(in the rows, 128 means zero)
Rotation paths and how fast each direction turns (degrees per step):
Each turn is a multiple of 5 degrees from 10 to 175, or 0.
Each row of a path follows its step; steps can be skipped.
path 1
step 0: [137 128 118 123 139 141 138 112 124 139 128 139 146 118 126 126 130 118
 127 134 118 132 127 124 130 132 120 127 130 126]
step 1: [127 130 138 125 120 126 129 125 131 116 121 131 120 146 138 126 131 131
 122 138 129 144 139 118 130 141 119 122 128 135]
step 2: [127 128 126 143 125 129 125 145 128 122 134 121 142 131 132 117 139 115
 123 121 121 120 135 127 139 122 136 120 127 120]
step 3: [123 119 138 126 140 120 135 127 127 130 117 111 128 124 122 139 118 133
 136 118 129 126 136 132 131 141 132 134 140 123]
step 4: [124 130 128 125 140 127 111 138 118 137 144 135 131 136 132 133 127 145
 124 129 135 130 119 128 115 124 130 128 123 120]
step 5: [124 133 121 109 126 118 138 117 129 118 132 126 132 130 115 118 140 125
 134 132 127 130 118 138 128 119 134 140 126 130]
step 6: [134 137 126 134 123 132 136 137 123 133 111 131 124 121 134 132 118 132
 136 135 134 143 120 122 139 120 128 126 115 135]
step 7: [121 135 128 130 123 144 134 120 135 124 138 122 122 133 126 116 118 128
 123 115 129 112 135 112 124 123 123 125 123 132]
step 8: [133 114 131 135 129 120 129 136 136 137 133 142 120 120 125 123 128 124
 127 125 133 127 128 134 136 132 131 126 149 145]
step 9: [129 129 132 131 120 137 112 129 123 119 117 133 116 125 135 142 134 127
 124 128 126 116 128 133 117 128 132 142 133 115]
step 10: [131 121 116 122 124 115 122 116 123 134 134 119 141 111 132 131 128 123
 130 131 122 127 131 137 117 126 116 117 120 132]
Speeds:
[129 128 131 127 128 129 125 126 125 124 137 123 123 127 125 128 129 126
 125 128 128 130 128 130 128 124 129 120 126 129]  130
[130 126 125 126 128 134 130 126 127 127 126 125 127 132 132 123 129 128
 128 128 127 129 119 131 132 131 124 126 124 130]  65
[127 129 126 128 130 128 131 124 125 126 127 133 129 125 128 129 125 123
 129 125 131 130 128 132 130 135 138 126 128 130]  135
path 2
step 0: [136 108 131 134 132 130 118 150 126 124 146 134 127 129 132 125 125 130
 122 132 121 130 126 138 112 127 127 136 139 139]
step 1: [115 126 132 129 138 109 124 129 131 129 142 127 139 109 135 111 148 121
 134 129 130 129 127 124 129 135 133 130 130 133]
step 2: [131 135 135 128 132 142 129 141 120 117 151 139 119 131 128 125 142 132
 135 124 136 132 139 135 129 129 116 127 139 124]
step 3: [128 121 130 136 127 122 119 133 132 124 144 132 130 125 130 119 120 118
 123 129 121 130 126 131 129 139 130 121 140 159]
step 4: [130 133 140 129 135 121 126 131 132 123 144 126 128 115 141 129 147 118
 131 127 145 131 129 141 120 126 137 117 120 126]
step 5: [139 128 122 125 125 129 126 135 112 123 134 145 119 132 140 121 145 123
 128 132 122 127 133 127 128 126 117 118 148 137]
step 6: [126 129 133 127 123 118 120 147 130 127 146 117 128 127 131 118 122 113
 133 139 136 116 115 136 130 137 126 121 128 139]
step 7: [132 121 149 121 139 132 117 129 137 118 132 142 132 130 133 119 151 122
 122 133 136 129 127 125 119 122 126 117 129 126]
step 8: [127 129 126 130 127 115 135 142 122 126 135 136 116 129 135 105 133 135
 126 137 122 120 131 146 123 124 124 131 141 139]
step 9: [111 118 135 136 127 120 126 138 132 124 153 122 133 134 134 121 133 124
 136 130 138 132 117 116 123 128 122 114 130 128]
step 10: [126 137 141 118 136 134 123 127 142 128 139 152 118 131 136 114 139 127
 129 128 126 133 128 140 140 127 128 122 130 133]
Speeds:
[129 130 124 130 124 131 125 130 129 129 122 128 132 126 125 128 127 136
 130 131 132 130 129 126 131 127 135 125 130 127]  0
[132 127 130 128 123 127 133 130 121 125 128 128 124 128 127 126 125 130
 125 130 130 129 135 127 132 124 124 130 131 129]  125
[134 129 129 134 127 133 130 130 128 127 132 129 132 128 127 130 128 128
 129 129 127 131 125 123 121 123 124 127 126 125]  160
[128 129 122 130 125 133 121 128 128 127 128 134 123 130 128 128 129 130
 128 126 123 124 130 132 126 125 126 131 128 129]  135
[130 128 136 126 127 133 124 128 134 126 128 130 129 130 125 128 121 126
 124 129 130 129 128 129 131 131 128 129 126 132]  100
[126 123 129 127 127 126 127 132 131 133 128 127 128 133 127 123 132 135
 123 130 128 130 125 128 129 129 123 132 123 126]  40
path 3
step 0: [125 138 134 123 114 127 142 127 121 121 132 126 138 135 130 127 123 123
 119 118 139 127 118 146 130 119 132 141 132 122]
step 1: [151 135 140 123 134 121 136 118 129 125 116 135 136 126 117 128 126 129
 130 119 139 117 130 133 134 130 130 126 132 115]
step 2: [123 129 133 123 121 121 123 127 116 116 124 144 136 120 132 137 125 130
 133 113 126 118 121 144 138 115 129 133 128 127]
step 3: [149 134 120 132 126 120 122 129 123 121 117 147 139 143 125 133 128 140
 132 128 134 123 126 126 136 129 124 125 120 122]
step 4: [126 137 120 124 116 124 123 128 122 119 122 133 140 133 131 122 120 134
 126 133 115 119 131 140 123 109 134 141 118 123]
step 5: [143 136 115 133 127 138 135 126 126 128 126 139 134 135 110 128 117 137
 127 139 136 119 128 131 134 129 142 134 128 125]
step 6: [124 126 120 123 133 132 127 117 122 126 126 139 139 116 121 114 137 132
 130 125 120 117 127 145 123 125 137 147 127 125]
step 7: [135 128 117 139 135 128 133 129 122 126 134 134 142 142 122 123 132 135
 128 119 142 121 118 140 136 135 138 128 128 141]
step 8: [133 124 121 122 133 112 131 119 132 120 120 130 139 133 131 118 138 120
 124 120 129 114 124 136 111 120 136 132 119 127]
step 9: [136 130 123 127 130 118 138 133 136 133 124 133 128 135 129 137 116 136
 123 122 138 121 116 141 132 117 146 125 129 139]
step 10: [134 130 120 112 128 121 135 122 135 129 116 151 131 119 129 127 135 130
 122 129 131 131 113 133 117 125 131 130 122 117]
Speeds:
[126 132 132 127 130 133 132 126 125 127 131 126 133 121 123 122 129 128
 128 128 131 130 128 130 130 132 129 127 131 126]  65
[128 125 125 124 130 131 130 127 129 131 127 123 128 132 132 126 128 125
 129 121 130 124 127 127 128 131 128 133 134 128]  45
[127 131 126 130 127 123 130 128 123 127 126 133 129 129 132 129 128 129
 126 129 128 128 134 131 124 133 133 127 136 127]  0
[129 131 124 125 126 131 124 132 125 126 123 128 131 125 131 128 123 129
 129 128 123 126 126 122 132 127 127 124 131 125]  40
[129 124 129 126 130 130 129 126 130 130 127 133 122 120 124 134 125 127
 130 128 128 124 128 129 130 127 132 130 132 128]  90
